-21 81 -4 40 -15 37 30 -3 18 11 10 -40 -48 63 40 -38 -29 5 33 -44 30 -52
 17 1 -36 1 -42 2 64 1 50 21 -25 22 4 0 -49 2 1 -32 -23 21 36 -53 -47
 -27 -31 -85 -32 -15 -16 : <97>
57 81 -27 46 1 -13 -19 -56 12 13 -16 9 -90 44 -34 4 -4 41 20 -18 -7 -24
 5 -56 -50 24 64 47 -23 8 -26 -3 1 -15 -2 1 18 -22 42 1 47 18 -20 -31 -8
 17 8 10 -40 50 -3 : <9>
-21 12 -15 29 7 43 -3 -39 -23 81 -4 34 -16 6 -5 4 5 74 42 -37 10 16 62
 -27 23 35 7 -56 -7 -5 31 -3 8 24 -39 21 10 -60 -23 5 -42 -67 9 -23 15
 -2 -2 -17 77 -28 14 : <144>
57 81 -27 46 1 -13 -19 -56 12 13 -16 9 -90 44 -34 4 -4 41 20 -18 -7 -24
 5 -56 -50 24 64 47 -23 8 -26 -3 1 -15 -2 1 18 -22 42 1 47 18 -20 -31 -8
 17 8 -23 16 -51 -17 : <135>
-37 12 -4 40 -15 37 30 -3 18 11 10 -40 -48 63 40 -38 -29 5 33 -44 30 -52
 17 1 -36 1 -42 2 64 1 50 21 -25 24 -39 21 10 -60 -23 5 -42 -67 9 -23 15
 -2 -2 -17 77 -28 14 : <124>
-17 -8 20 -6 5 -40 -24 13 -10 -39 -1 7 -18 4 4 51 -5 -16 -17 34 53 -1 36
 6 -74 -45 64 -45 -28 -64 24 16 -1 -12 14 10 16 -29 48 13 -72 -6 -41 -46
 50 19 4 48 -56 -21 33 : <128>
29 -9 -35 2 14 -15 -87 -39 -23 26 -6 -38 -73 85 -10 -31 4 19 -41 6 -7 1
 6 -26 -8 -6 64 -4 -48 75 -34 3 -26 4 -26 46 23 13 -23 8 -28 -12 -65 -16
 6 -4 -40 -9 1 2 -21 : <126>
-34 -38 49 30 -33 -12 15 -71 -45 -10 -39 28 16 37 43 36 54 15 -54 11 0
 -50 -18 33 72 35 -20 -18 31 -4 -2 -22 -26 42 1 1 18 47 -3 -15 1 -16 14
 5 27 -42 -23 -29 -13 15 19 : <192>
asked: 57 81 -27 46 1 -13 -19 -56 12 13 -16 9 -90 44 -34 4 -4 41 20 -18 -7 -24
 5 -56 -50 24 64 47 -23 8 -26 -3 1 -15 -2 1 18 -22 42 1 47 18 -20 -31 -8
 17 8 -23 16 -51 -17 -> <135>
asked: -23 81 -> <144>

6 31 12 -15 40 9 44 64 -1 -17 33 22 28 -44 15 -15 = <197>
11 24 12 -11 52 63 32 50 -1 4 48 -28 28 -12 31 -15 = <33>
6 26 23 -21 40 -4 36 57 19 -24 48 22 42 -44 36 6 = <126>
64 -1 -17 33 22 30 48 40 -24 57 -4 22 21 -31 9 14 = <99>
asked: 40 -4 36 57 19 -24 48 22 -> <126>
asked: 64 -1 -17 33 22 28 -> <197>

-66 50 70 21 57 35 -6 64 -85 -59 66 -14 7 -12 -31 6 15 -41 61 -47 65 69
 11 -39 22 62  <99>
69 -8 -85 -6 -17 57 64 66 -59 35 21 18 -24 61 49 -65 50 70 -87 17 81 -83
 5 -67 -78 76  <135>
-90 -4 17 54 39 -78 -75 70 69 34 14 -14 7 -12 -31 6 15 -41 -52 24 39 -12
 -74 -27 -52 3  <126>
asked: -85 -6 -17 57 64 66 -59 35 21 -> <135>
asked: -65 50 70 -> <135>
asked: 69 -8 -> <135>
asked: -59 35 21 18 -24 61 49 -65 -> <135>
asked: 14 -14 7 -12 -31 6 15 -41 -52 24 -> <126>
asked: 70 -87 17 81 -83 -> <135>
asked: -90 -4 17 54 39 -78 -75 70 69 34 14 -14 7 -12 -31 6 15 -41 -52 24 39 -12
 -74 -27 -52 3 -> <126>

-27 0 59 -19 = <97>
0 -18 79 0 = <197>
0 0 79 -18 = <174>
-18 32 -25 0 = <144>
asked: 0 79 -18 -> <174>
asked: 32 -25 0 -> <144>

41 -72 11 38 37 : <197>
39 -33 8 -3 -2 : <192>
-6 4 -3 -3 -5 : <174>
1 -11 -16 0 9 : <97>
-11 0 -16 1 -2 : <33>
asked: 1 -2 -> <33>
asked: 1 -11 -16 0 -> <97>
asked: 0 -16 -> <33>

-74 -7 -4 -2 50 19 -1 -20 15 10 -41 56 -35 16 34 -14 -5 -17 -51 -17 8
 -11 1 -47 -18 -31 -4 = <9>
34 -41 35 -65 50 19 -1 -20 15 10 -41 56 -35 16 34 -14 -5 -17 28 -17 8
 -11 1 18 -18 -31 -4 = <99>
-73 -41 -63 34 -89 -51 -27 -11 -54 -35 7 -79 11 -48 -74 -6 -4 -2 -4 -2
 -3 0 1 -3 -1 0 0 = <135>
asked: 8 -11 1 -47 -18 -> <9>
asked: 34 -41 35 -65 50 19 -1 -20 15 10 -41 56 -35 16 34 -14 -5 -17 28 -17 8
 -11 1 18 -18 -31 -4 -> <99>
asked: -74 -6 -4 -2 -> <135>
asked: -11 -54 -35 7 -79 -> <135>
asked: -74 -7 -4 -2 50 19 -1 -20 15 10 -41 56 -35 16 34 -14 -5 -17 -51 -17 8
 -11 1 -47 -18 -31 -4 -> <9>
asked: -65 50 -> <99>

-58 -1 -2 -1 -59 -7 -47 37 2 3 2 -61 52 -5 -3 -13 6 0 -7 6 -4  <33>
-63 2 -1 0 42 -2 47 0 -59 -5 -1 44 -43 -2 2 1 -1 6 1 -3 3  <97>
64 -8 6 3 -2 10 -1 -17 -2 10 4 3 10 7 -5 11 4 -2 6 6 11  <197>
-37 3 -11 -11 22 -9 25 7 -41 1 -12 23 -33 -8 5 -9 -13 -8 4 -14 -8  <99>
66 5 1 -2 -15 4 -16 5 32 -5 -2 -14 28 2 0 5 -2 -9 -2 2 3  <126>
-16 12 0 1 1 6 -3 10 1 -6 0 -2 -7 3 13 5 -2 0 -8 0 3  <174>
-58 -1 -2 -1 -59 -7 -63 -1 64 3 2 -61 52 -5 -3 -13 -2 11 2 -6 -2  <128>
-47 -5 -1 -2 -6 -4 -3 -12 -12 -4 0 0 -14 -3 -11 -5 -2 -4 2 -1 -10  <135>
70 2 0 -3 54 6 58 2 -68 2 -1 59 -52 3 10 6 0 -13 2 2 5  <124>
-52 1 0 2 -31 -11 -32 1 44 3 2 -32 22 -6 9 -9 -1 0 -1 -3 -16  <144>
29 2 7 5 -35 3 -36 0 32 -5 4 -36 31 3 6 3 6 1 3 4 2  <9>
-49 2 1 0 -44 -9 -47 2 37 3 4 -44 32 -4 12 -9 2 13 3 -3 -3  <192>
asked: -47 2 37 -> <192>
asked: -13 -8 4 -14 -> <99>

